Small tables with named rows and columns. After each table, cells are looked up by row and column.

Table pob
|  | tifarit | lipodu | kiduv | veme | favulon | vopa |
|---|---|---|---|---|---|---|
| dapon | 82 | 166 | 211 | 130 | 145 | 214 |
| fef | 99 | 111 | 198 | 104 | 203 | 116 |
| ligaris | 134 | 124 | 142 | 119 | 164 | 114 |
| gaf | 106 | 125 | 212 | 102 | 202 | 143 |
| kapo | 72 | 112 | 135 | 137 | 141 | 101 |
| dum | 68 | 119 | 103 | 154 | 107 | 100 |
| zure | 61 | 165 | 184 | 147 | 115 | 206 |
| vofi | 121 | 141 | 211 | 105 | 192 | 167 |
| rovozi | 77 | 136 | 86 | 164 | 81 | 120 |

kiduv of dum is 103
vopa of dum is 100
tifarit of vofi is 121
tifarit of kapo is 72
tifarit of fef is 99
veme of kapo is 137
lipodu of rovozi is 136
kiduv of ligaris is 142
vopa of rovozi is 120
lipodu of vofi is 141
tifarit of gaf is 106
Row with the largest veme: rovozi

kuri
columns: nomu, vob, kebu
benemo: [-43.38, 18.11, 10.31]
boteb: [9.79, -1.74, -54.98]
varadel: [-3.65, 70.79, -69.03]

What is the vob of varadel in kuri?
70.79
What is the vob of benemo in kuri?
18.11
What is the nomu of benemo in kuri?
-43.38
What is the kebu of boteb in kuri?
-54.98
What is the kebu of varadel in kuri?
-69.03
What is the kebu of benemo in kuri?
10.31
What is the nomu of boteb in kuri?
9.79
What is the vob of boteb in kuri?
-1.74
What is the nomu of varadel in kuri?
-3.65

fevavap:
,seba,reru,nozudib,dis,tik,tatez,vodid,nurabam,kabosu
sozo,165,122,140,127,161,105,118,119,196
gego,102,125,122,146,108,140,107,136,69
buniv,139,138,131,147,132,139,125,121,156
zede,176,103,162,157,142,109,129,112,189
bomutul,125,135,107,112,158,132,154,144,133
ludeg,135,157,138,118,145,171,152,159,117
soz,115,139,121,149,113,141,91,100,41
zeluv,88,163,151,99,81,139,122,153,90
pama,126,114,94,157,137,106,105,67,127
kepub,142,117,146,140,158,81,96,100,177
nilide,130,162,127,111,156,167,190,204,126
zap,127,124,115,146,145,79,78,69,124

seba of buniv: 139
kabosu of nilide: 126
reru of zeluv: 163
reru of sozo: 122
tatez of buniv: 139
tatez of zede: 109
Which row has the largest reru? zeluv

bados
columns: zeru, mazavu, suvot, sivi, vilu
beri: [115, 90, 5, 189, 223]
pob: [119, 101, 12, 204, 214]
gemuroz: [99, 89, 40, 182, 231]

vilu of gemuroz is 231
suvot of gemuroz is 40
vilu of beri is 223
zeru of gemuroz is 99
mazavu of gemuroz is 89
mazavu of pob is 101
sivi of pob is 204
sivi of gemuroz is 182
mazavu of beri is 90
suvot of pob is 12
vilu of pob is 214
sivi of beri is 189
suvot of beri is 5
zeru of beri is 115
zeru of pob is 119

busoz:
	kam	nugadi	gakopi	vagave	gopos	lok
sur	-78	-831	-7	-56	515	-5
nev	-79	-852	-12	-62	546	-11
leli	-84	184	33	-9	-704	34
bunepad	-85	343	39	-2	-895	40
gid	-84	237	36	-5	-769	37
noveri	-80	-740	-8	-57	412	-7
zevik	-78	-787	-4	-53	461	-2
pim	-82	-170	21	-23	-281	22
dodum	-85	147	28	-13	-655	29
sed	-80	-830	-11	-60	520	-9
tagul	-78	-865	-9	-59	557	-7

nev, kam -> -79
sed, gopos -> 520
leli, lok -> 34
bunepad, lok -> 40
pim, nugadi -> -170
pim, lok -> 22
zevik, kam -> -78
pim, vagave -> -23
leli, gopos -> -704
bunepad, gopos -> -895
bunepad, vagave -> -2
leli, gakopi -> 33
tagul, gopos -> 557
dodum, vagave -> -13
bunepad, kam -> -85
gid, nugadi -> 237
noveri, gakopi -> -8
Which row has the largest gakopi? bunepad

nevar.csv
,lipid,dobupa,dud,kupomo,piguru,dofev,gev,fakiga,tagivi
tozotim,99,128,147,132,79,133,113,68,154
gis,13,91,201,106,101,49,80,51,199
tudar,152,111,41,135,44,149,140,175,181
mar,127,126,105,100,103,73,82,133,181
turugup,106,131,188,192,154,146,118,84,74
fasi,87,105,91,109,48,197,218,120,143
pupu,169,119,28,83,100,116,158,210,143
tefi,133,155,127,130,112,79,54,133,178
fufefal,75,97,127,120,75,148,110,108,178

What is the dobupa of turugup in nevar?
131
What is the fakiga of fufefal in nevar?
108
What is the dobupa of mar in nevar?
126
What is the kupomo of tozotim in nevar?
132
What is the dobupa of fufefal in nevar?
97
What is the lipid of tefi in nevar?
133
What is the tagivi of tudar in nevar?
181
What is the lipid of gis in nevar?
13
What is the fakiga of turugup in nevar?
84
What is the dud of fasi in nevar?
91
What is the dud of mar in nevar?
105
What is the piguru of turugup in nevar?
154
What is the piguru of tefi in nevar?
112
Which row has the largest dofev? fasi

